One turning vector, and how many ticks it has turned:
The counts run from 0 to 339.
[-13.5 -16.8  -1.1  16.0  -0.2 -15.6  -4.4 -12.4   7.1 -18.9  10.9   2.9
   6.5   2.1  -9.6  10.3  -7.0  -1.5 -18.6   8.1 -12.2   2.6  32.4 -14.3
  -7.7  12.6  -6.7   9.9  -5.8  40.8   9.9   7.8   9.8 -11.9  -2.0  -0.2
  16.8  46.2  -1.4   6.5  -7.3  16.3 -28.9   4.9 -17.7 -25.2  14.4 -16.6
 -16.6  -6.8  -2.5  17.2  -2.9   5.8  13.5  -4.9  15.9  14.2  -0.8  21.9
  21.6  -1.2] => 277
[-21.3 -14.3   6.0  12.4   2.4 -14.0   0.0  -8.0  14.1   0.1   3.4   3.2
   9.5   7.8 -12.6  18.8 -16.0  -9.3   4.3  25.1  -8.9  20.4  34.4 -12.0
 -11.0  20.6   2.8   0.4   8.1  15.9   8.1  12.7  18.0  -9.0   1.5 -19.3
  11.4  26.3  -6.1   9.9 -12.8  14.1  -6.9 -11.2 -16.0 -18.8  15.7 -35.4
 -12.9  -6.0  10.2  10.0  14.8   6.5  29.5  19.7  17.5   2.7 -13.2   2.6
   1.4  -3.1] => 198
[ -0.8  21.2   6.6   0.1   1.7  26.1  -6.5 -12.5  -2.5 -17.1  13.1 -18.3
  12.6  20.5   7.7  15.9  16.7   4.8  -4.0  -5.6  -3.2 -10.9   3.0   2.4
 -26.8   1.8  16.2   0.3  -8.9   4.0   8.6  -4.4  -0.7 -14.5 -23.0   8.8
   8.8  13.7  16.7  -2.6  17.5  -9.0 -19.4  14.4 -10.9  34.2   8.1 -21.1
 -32.0   8.7 -27.2  18.9 -14.0 -20.8 -13.4 -10.9  14.7   0.7  -1.2 -12.1
   4.3   0.9] => 263
[ 16.1   2.1   8.6 -25.2  -0.8  -2.6  17.2   1.3   0.9  -9.5   6.0  -2.3
  -4.3   3.9   0.0  -9.1   4.7 -15.0 -17.7  -4.9   8.6  10.9 -32.0  -6.3
   3.5  -5.4  -0.1   1.3   0.5 -14.9 -19.7 -24.0 -23.2  -3.6  19.4  17.8
 -17.3 -28.2  15.5  -2.6  15.0   8.6  -1.8  17.3   2.1  14.6 -27.6  31.9
   7.6 -15.0 -21.9   2.5 -15.9   4.7   9.4 -11.0  -8.1  12.9  12.5 -25.2
  -5.8  -6.5] => 9
[  9.9  -7.9  10.0  27.9   7.5 -10.6  10.0  -6.0   7.0  19.5  -9.8   9.2
   5.8   3.9   7.5   9.6 -14.2 -10.1  26.4   2.8  16.4  -7.9  -1.1  -2.2
   2.7  10.7  17.0 -31.4  20.1 -29.2 -22.7  17.9  16.0  -2.5 -32.6 -11.8
 -19.0 -14.2   0.4  13.9  16.3   2.6  12.9   0.0   9.0   3.3   5.0 -17.6
  -8.1   6.3   2.1   8.8   8.8 -23.9  27.7  22.9   4.5  -8.5   3.1 -17.5
   0.6   1.5] => 40
[-18.8  29.2   6.7  -2.9  -6.1  26.8 -18.4   8.3  -4.0  -5.1   4.0 -15.8
  20.1  19.1   0.9  30.7  27.6  12.5  26.3   4.9 -16.1  -7.2   3.1  15.9
 -11.1   7.6  -2.9  -0.4  -3.3   0.2  10.5  11.1  19.0 -14.1   1.5  -7.3
  22.1   4.7  11.5   2.7  -9.6 -15.9   6.0  -1.8  19.4  22.8   2.5 -19.2
  -8.8   3.3  10.0 -17.3  20.7  -5.6 -13.8   7.6   3.7 -14.4  -1.0 -14.7
 -13.7   7.5] => 243
[ -8.8  13.0   1.6  13.5   6.5 -10.8  -7.5  31.3   8.1 -17.9 -18.1 -15.4
   5.7   2.5   5.2  22.6  -7.8   5.4   7.8  12.4 -20.1 -32.3  13.9  -8.7
  -7.9  10.9 -18.9  -2.1   3.1  -1.3  14.6   0.3  29.0   5.4   3.6  -3.5
  19.1 -11.6  14.1  -4.7 -31.0  12.0  20.6 -23.4  -1.2  -1.1   5.8   4.7
  -8.2  11.5  21.3 -27.5  -5.5 -20.6  -6.9   5.6  -0.2 -38.0  -6.9  -5.1
   9.9   2.2] => 223
[  1.4  11.8  -3.5  23.3   8.8   3.3  14.2 -32.1   5.5  -6.3  19.8   3.3
  -2.4   5.1   2.2   2.0  -7.7   4.6  -4.0  20.7   7.3  16.8   0.4   4.1
 -15.0   6.2  27.6  -3.3  -7.6  -4.8   0.9  16.2  -2.5 -15.5 -14.6  -9.1
  -2.8  16.3  -0.4  -3.7  30.0 -15.1 -20.6   5.7  -1.9   6.1  -3.4 -31.5
 -28.6   0.5 -39.8  16.5  -8.3  11.8  -0.9 -11.8   4.4  19.6  -0.2   6.6
  11.1  18.6] => 185
[ -2.5 -16.1   5.8   7.5  18.4   3.1   8.5 -28.6  -7.7 -32.8  19.6 -13.3
   1.1  28.0  -7.4  24.6   4.5 -13.4  -9.0  -4.1  17.4  14.8   3.0 -24.3
 -18.6   5.4  19.9  -5.9   4.9   4.9  -2.8   1.8  -6.8 -14.3 -28.7  17.5
  -3.6  21.2  30.5  12.7  -2.8   5.9 -17.6  11.8  -1.7   3.4   6.0 -15.7
 -16.5 -16.6 -32.1  16.5 -14.0 -12.8 -12.3 -10.6 -10.4   8.2   8.0  15.0
  -1.5  -2.5] => 111
[  2.9 -24.8   2.3  22.2   7.0 -12.8   3.0 -10.9  -4.2 -25.9  -9.9   4.0
 -14.3   6.0   7.0  11.0 -15.1   7.6  -2.0  -1.9  -3.2  -9.2  -2.8 -30.0
   3.1   2.7 -10.4  -5.0  -4.7   8.6   9.4  -0.4  -6.3   9.7 -11.0   3.8
  19.9  15.7  39.1   7.3 -15.4   8.1  -5.5 -12.9   4.9 -31.8 -16.5  10.3
 -16.8   4.5  -9.5  -2.5 -27.9 -22.3 -14.6  -0.6 -18.2 -17.7  12.9  21.7
  24.0  -4.2] => 131
[  4.6   2.0   9.4  14.1   7.5   9.9 -25.4 -12.0   6.4  -5.8 -20.1  -0.5
  -6.6  -2.4  24.9  19.3  -8.2  20.9   3.2  -0.6 -10.0   3.4  -4.0  -3.1
   4.1   2.5 -10.1  -7.2 -10.5  -2.6  14.8   0.8  -4.7   2.9  -9.8  -7.8
  43.3   8.3  42.3  -1.5  -0.2 -12.6 -16.4 -24.3   2.6  -5.3 -12.1  -5.0
 -22.2  18.0 -14.6  -3.8 -27.2 -26.1 -11.0  23.5   3.7 -13.3   6.3  -2.6
   3.6  -8.9] => 58
[  7.5 -10.1   7.6  -2.9   1.9  -7.3  16.7 -17.8  -6.7   2.4   4.9  16.6
  -7.0  11.7 -14.0 -21.1   2.3  -5.4   8.8  -6.3  25.1  28.8  -5.5   1.4
   9.4   4.3   7.5 -12.3  -6.8 -17.8 -14.9  -0.1 -16.3  17.0 -34.2  12.6
 -10.2 -13.0   0.1  10.1  12.0  -5.3 -12.0   0.3 -16.4 -12.2   7.7 -23.2
 -17.3 -16.5 -13.2  19.3 -13.0   8.1  21.1   5.8   6.8  30.0  -5.7   1.0
   4.5 -14.8] => 34
[ 24.6  -8.2   9.4  36.4  13.7 -16.7   0.9 -21.8  21.9 -10.4  -6.9   8.7
  -6.6  -1.5   9.6  16.0 -26.2   1.4  -5.8  18.2   0.1   5.9  -1.2 -13.0
 -13.2  12.6  11.5 -23.7   7.5  -8.3   2.8   3.6   4.4  -6.8 -12.5  -7.9
  13.3   9.8  20.2  -8.1  14.6   2.7 -19.3 -15.0  -6.3 -15.3 -12.4 -10.2
 -27.6  14.3 -24.9  11.6 -23.3 -16.6  14.4  17.5  13.3  -6.8  -4.7  -6.6
  18.5   0.8] => 284
[  2.6  14.3 -17.4 -29.2 -13.3   8.1  -4.5  12.9  -6.6  -5.8 -20.1  -5.1
 -13.1 -16.3   8.6 -17.0   5.3   1.7   9.2   4.0   5.1  -3.1   2.3  15.4
  26.4  -6.0 -12.4  15.5 -17.0  20.2  23.5 -11.9  -1.2  25.3  17.7   9.3
   9.9 -24.8  -6.6 -10.4 -24.1  -5.1  32.1 -17.5  22.9 -21.1 -16.5  -2.2
  -2.4   3.5   6.7 -22.2  -4.4  17.9 -27.7 -11.3 -13.7  -3.5  -5.8  14.9
  -2.6  -0.6] => 228
[-16.6   2.3  12.1  12.7  -4.9 -11.6  15.8  -2.3   5.8 -26.9  -0.7 -12.1
  26.7  17.1 -18.0  19.8 -11.2  -7.6  -1.0  24.6 -25.4 -32.5   5.7 -11.8
 -35.4  11.7  -7.1  -0.2   0.8  12.3  -6.0   1.7  24.4 -11.7  16.4  -3.5
  -5.9  24.1  -8.3  -3.9  -8.1   8.4 -16.8   7.8 -26.7   4.0  24.2  -4.8
 -16.6  -0.8   4.0   7.9   1.4   0.9   7.4 -15.8  20.6 -13.7  -4.1  -8.4
  22.2  -1.1] => 98
[ 23.4   8.7  -8.1 -12.9  11.4   0.1 -14.4   9.3  16.2  -2.0   9.0 -21.2
  -6.3 -13.3  23.4  14.0   3.5  -6.8 -16.7  -8.2  18.9  19.6   6.9 -10.0
   3.9 -13.4  19.0   7.7   0.5  13.8  16.5 -11.7  -2.7  -2.1  -8.6  21.4
   0.1 -23.6  17.1  -1.2  -7.1   8.6  27.4  -6.7  27.1  10.9 -32.1 -15.6
 -11.2   3.8 -33.3  -6.1  -7.8  -3.4 -15.7  12.0  -9.5  -4.6 -12.0 -11.6
 -29.2   6.5] => 288
[-10.3 -11.1   0.8   7.5   0.7  -7.6   0.2  -0.3 -14.0 -25.0 -15.1   3.2
  -4.3   1.3   0.7   5.1  -1.2   7.5  -7.3 -20.2 -14.7 -22.1  29.2 -21.2
   8.4   2.8 -22.9   8.0 -16.7  27.4  22.8   3.7   4.9   8.9 -12.8  13.3
  14.9  15.6  13.7  12.3 -23.1  16.6  -8.6  -6.3 -13.5 -16.0   9.0  -2.5
  -7.2  -8.9  10.7  -9.7 -16.4  -3.1 -11.2 -18.5  -9.3 -10.3  11.4  28.7
  24.0 -17.5] => 51
[ 16.2   3.5  -2.2 -21.3   1.2   4.5  -5.4   5.0  -2.8  -9.3   0.0  -0.4
  -1.6  10.1  -3.1  -4.7  11.2  -8.3   1.2 -30.1  19.7  14.9   3.9   2.5
  -5.8  -7.6   5.5 -12.5 -10.2  -7.8  -2.8 -17.5  -5.9  20.0 -39.8  39.6
 -15.0 -33.6   6.4  10.7  -5.7   9.7   8.0   4.8 -16.1  29.1   4.8 -14.2
 -15.7 -16.5  -8.9   6.3 -27.1  -9.4  -0.3   8.8  10.9  -0.9  -7.6  -9.4
  -3.0 -21.4] => 36
[ 18.2  29.6  -3.5  -8.5   5.9  18.2   2.3   6.8  -7.3 -24.0   1.0 -10.6
   1.0   1.7   7.8  -5.8  13.8   8.2 -13.5  -3.6  -3.5 -19.1 -17.5   6.4
  -3.7  -9.7   8.6  11.1 -16.5   3.3   7.0 -22.4  -9.3 -10.2   9.8  24.2
   2.8 -23.7  16.1 -12.3  15.7   1.2  -2.3   3.4  -1.3  24.6 -15.8  16.1
 -15.1   5.6 -35.1  -4.4 -22.1  -0.7 -36.3 -23.8   1.5  -6.2   7.2 -10.4
  12.6   4.5] => 83
[ 12.2  18.9   8.9   2.4   1.5   5.9 -13.9   5.0  -7.3  30.6  -3.5  17.1
 -12.0 -24.7  26.0 -20.8   2.4   9.8  12.9  -9.2  15.8  21.3  -4.3  28.2
  30.5   1.9  16.8   3.1 -13.5 -14.6   3.5  13.3 -11.9   7.5 -21.0   1.7
  12.0 -30.4  -4.9  11.8  18.1 -24.3   2.6 -22.6  19.5   2.6  -2.9 -14.3
   2.7   6.3  -8.7  -1.4   5.3   7.1  10.5   9.3   6.1  24.5  -4.3 -14.1
  -8.7  10.2] => 61
[-10.9   4.0   9.6 -25.4 -14.4 -10.1  25.0   8.3 -10.1   1.9   0.3  -3.4
   3.3  -7.2 -15.0 -32.1  10.7  -6.4  -7.1  -8.0  -7.8 -11.6   2.6   2.5
   5.1  10.3 -19.2  10.4   4.4  11.2  -9.7  -9.5  -3.6   5.3  24.4   5.9
 -31.3  -2.1 -27.7  -6.5   8.9   7.0   0.8  25.9 -23.4  -1.6   7.4  20.2
  18.0 -16.8  12.6  -0.3   8.1  18.5  25.1 -25.7  12.2  10.8  14.7 -20.8
  13.3  -8.4] => 174
[-14.1 -14.8  20.5  19.0   5.4  -9.5  -4.1  -1.6  14.7   2.0  -6.3 -11.9
  17.7  13.0   2.2  34.9 -10.6 -11.7  17.6  18.3  -3.6   2.1  11.7 -15.8
 -21.8   8.0  -2.0 -13.7  13.7  -7.0  -6.5  10.1  31.1  -9.9 -15.3  -8.8
   5.4  14.1  10.0  10.1 -13.1  10.0   0.2 -11.2  -9.7   3.4   8.3 -23.4
  -9.7   1.8   7.9  10.7   6.1 -29.4  20.3  32.9   6.0 -20.3 -10.8 -12.2
  -6.3  -3.7] => 118
[ -6.9   6.2   6.0  -1.5  10.9  12.0 -30.8  -1.7  -8.2 -11.0  -6.1 -10.3
  -1.1   8.0   7.1  25.5  16.3   4.6   6.4 -12.7   5.7  22.0   3.9  -4.8
  -0.6  -8.9   1.9  -5.4 -15.4  -2.3  22.7   1.7  -3.9  -8.5 -29.2   9.3
  33.5   1.5  35.7  14.1 -23.2 -14.4  -7.0 -22.8   9.4   6.5  -0.4 -21.5
 -22.8   2.6  -5.0 -15.5 -17.0 -15.0 -12.1  28.5  -9.5   0.0  -2.9   4.5
  -7.5  -8.0] => 137
[-16.8   0.9   2.3  -6.4  -7.3   9.2 -14.6   9.7  -4.1 -12.4 -11.5 -18.9
  -0.3  -3.7   3.7  16.2   3.7   5.2   6.8   5.5 -23.5 -16.3  10.8 -13.1
   6.3   8.8 -22.3  12.9  -8.7  19.4  30.9  -0.5  10.2   5.9  23.7 -10.0
  24.3  21.4   9.8   2.4 -26.8   0.9  10.2  -9.1  18.3 -13.4 -14.5  10.6
   9.3  13.0  10.5 -35.6   9.3   6.1 -23.6  -6.1 -19.5 -15.9  16.3  13.3
   2.7  -6.6] => 150
[ -8.0  14.9  10.0 -23.9   2.4  16.9 -13.0  -3.9  -1.5 -13.2  21.5 -39.1
  16.4  14.8   4.8  24.6  18.1  -9.8  -4.0   1.8  -2.8  14.0  -4.3 -11.6
 -17.4  -1.7   8.1  14.8   6.9  15.7   6.6 -10.2   3.0 -28.8  13.8   3.8
   5.9   7.4  15.0   2.4  -4.2  -3.5  -1.4   8.9  22.8  29.3 -24.2   9.9
  12.2  -4.6 -20.2 -17.5  16.0   6.5  -8.8   9.5 -11.1  -0.3   7.3 -20.2
 -22.6  -0.7] => 90
[ -3.8  22.4   3.0 -36.9  -5.1  21.2 -10.6   2.5 -18.9 -23.5  -3.6  -0.1
  -2.0   3.1  -5.8 -13.1  13.9  13.4  -9.2 -16.9 -15.8  -2.2 -12.1  11.8
   7.2  -2.8 -23.9  12.9 -27.4  21.0  17.1 -22.5  -9.4   8.6   6.1  20.3
  24.8  -4.4  16.2  -0.4  -7.6  -9.3 -14.7  -6.7  -6.5   9.3   2.4   2.7
 -23.2  -9.0  -2.5 -16.1 -25.0   7.0 -25.6 -16.0   4.4  14.0   9.1   5.3
  20.2 -15.0] => 156
[  0.2 -23.6  15.0  23.9  14.5  -9.4  19.0 -18.7 -10.7 -18.1  18.8   4.5
   1.0  22.4  -7.9  17.8   0.1 -16.3  -8.4   3.8  18.1  10.8  -2.4 -24.9
  -8.6   7.7  17.5 -17.4   8.1  -7.8 -15.2  11.1 -10.6 -13.9 -34.8   5.6
 -13.5  24.1  22.5  17.8  12.8   7.8 -27.1   4.5  -8.1   8.5  12.5 -12.3
 -21.0  -9.4 -16.9  22.8  -7.6  -2.7  14.7   2.8 -11.7  15.6  10.8   7.6
   2.8  -0.5] => 112
[-22.6   8.4  -0.9  21.3  -4.1   4.1  24.6   1.8 -14.5  -6.3  -4.9   8.3
  14.5  18.4 -23.8   0.8   3.5   8.0  28.0  21.8 -22.5 -28.0   4.4  16.2
  -4.5   9.7  -5.3  -5.6  -8.6  -7.3 -11.6  16.7  15.2   4.1  -1.5 -20.1
   1.9   6.8 -16.9  -0.1 -11.6  -7.7 -14.8  -5.1  -9.7  -6.1  30.0 -20.4
 -12.1   1.4  26.0  -6.7  13.0   6.2   6.5 -11.3  13.1  -1.4   1.3  11.1
  32.1  12.1] => 324
[  4.5  19.4  19.2  20.4   5.3   9.3  16.0 -13.1 -11.9  -4.9 -12.7  25.1
  -0.1   4.5   2.4 -11.8  -0.2  12.7   8.7   3.1  -8.8 -12.8 -24.9  17.6
   6.2   9.4   0.4  -8.1 -13.8 -31.4 -26.5  10.1 -16.7  -5.4  -9.3 -14.5
  16.6  -2.7   7.0   2.2  21.8 -17.4 -36.1 -16.7 -22.1   1.8  13.3   0.6
 -16.7   6.2  -9.5  -1.1 -17.1  -4.9  13.2  -6.8  15.7  22.1  21.6 -10.4
  31.9   8.1] => 159
[ -4.3   1.0  -2.9   6.5  -9.2 -13.4  10.5   8.1   5.3  20.9 -22.5  14.0
 -15.5 -21.6   2.2 -14.1 -18.1   9.7  24.3  29.9  -2.6  -5.7  -3.9  19.8
  26.4   6.9  -2.3  -4.8  -4.0 -12.3   5.0  10.9   6.2  23.9  14.0 -25.8
   5.7 -19.2 -22.9  -3.3 -10.6  -5.3  20.3 -22.0  17.6 -31.2  -4.7   0.7
   1.3  11.0  17.0 -12.1  13.2  14.9  12.7  -5.1  -1.8   0.1  -1.8   4.8
   6.2  17.0] => 226
[  0.7  25.7  13.9 -35.8  -8.5  17.4 -22.1  15.7  -0.6  16.3  -3.7 -13.4
  10.9   0.6   3.7  -3.4  22.2   2.5  21.0 -10.9   4.2   9.7 -16.0  12.3
   4.4   1.3  -7.5  -3.2  -1.7 -21.0  -2.2  -4.9   2.9   5.5   7.0   6.1
   2.6 -37.6   1.4   3.4   5.3 -14.1  24.5  -7.5  15.3  28.8 -13.1   5.4
  15.8  -1.2  14.9 -22.0   4.0   2.3   6.4  22.0   8.5   0.1   2.1 -38.3
 -27.6  -6.9] => 241
[-16.6  -2.1  10.3  24.6  19.6 -16.2   0.3  15.0 -16.5  -4.9   3.5   4.9
   9.1  16.2 -13.9  25.6  -0.5  -5.0   5.4   1.9  -6.8 -10.7  14.5  -4.8
   5.1  11.5   0.7 -12.6   4.5 -22.6 -13.7  21.6   4.8 -19.4 -34.6  -4.0
   5.5  -1.9  21.2  31.0 -23.7   4.9 -12.4 -24.5 -13.0   3.3  36.9 -14.1
  -3.2  -5.4  23.2  -7.7   8.9  -3.7  19.0  21.3  -5.1   8.9  -2.3   6.8
  11.8  18.5] => 218
[ -0.4  18.0   8.5  28.9  11.3  16.7   5.8 -21.6  -6.3  -8.8  15.7  -5.8
   6.2  18.0   8.3   9.0   6.3   4.2   3.0  -0.1  -3.6 -10.4   3.4   1.9
 -22.1  11.6  17.3  -8.2   5.7 -10.0  -7.0  16.6   7.4 -27.2 -31.6  -3.9
 -10.5  21.6   4.7   9.4  30.4  -4.3 -31.5   9.5 -11.1  24.8  20.0 -27.4
 -25.4   9.0 -27.2  15.4  -4.4 -15.5   1.1  -4.4  10.3   4.6  -1.6 -12.2
   9.4  16.4] => 264
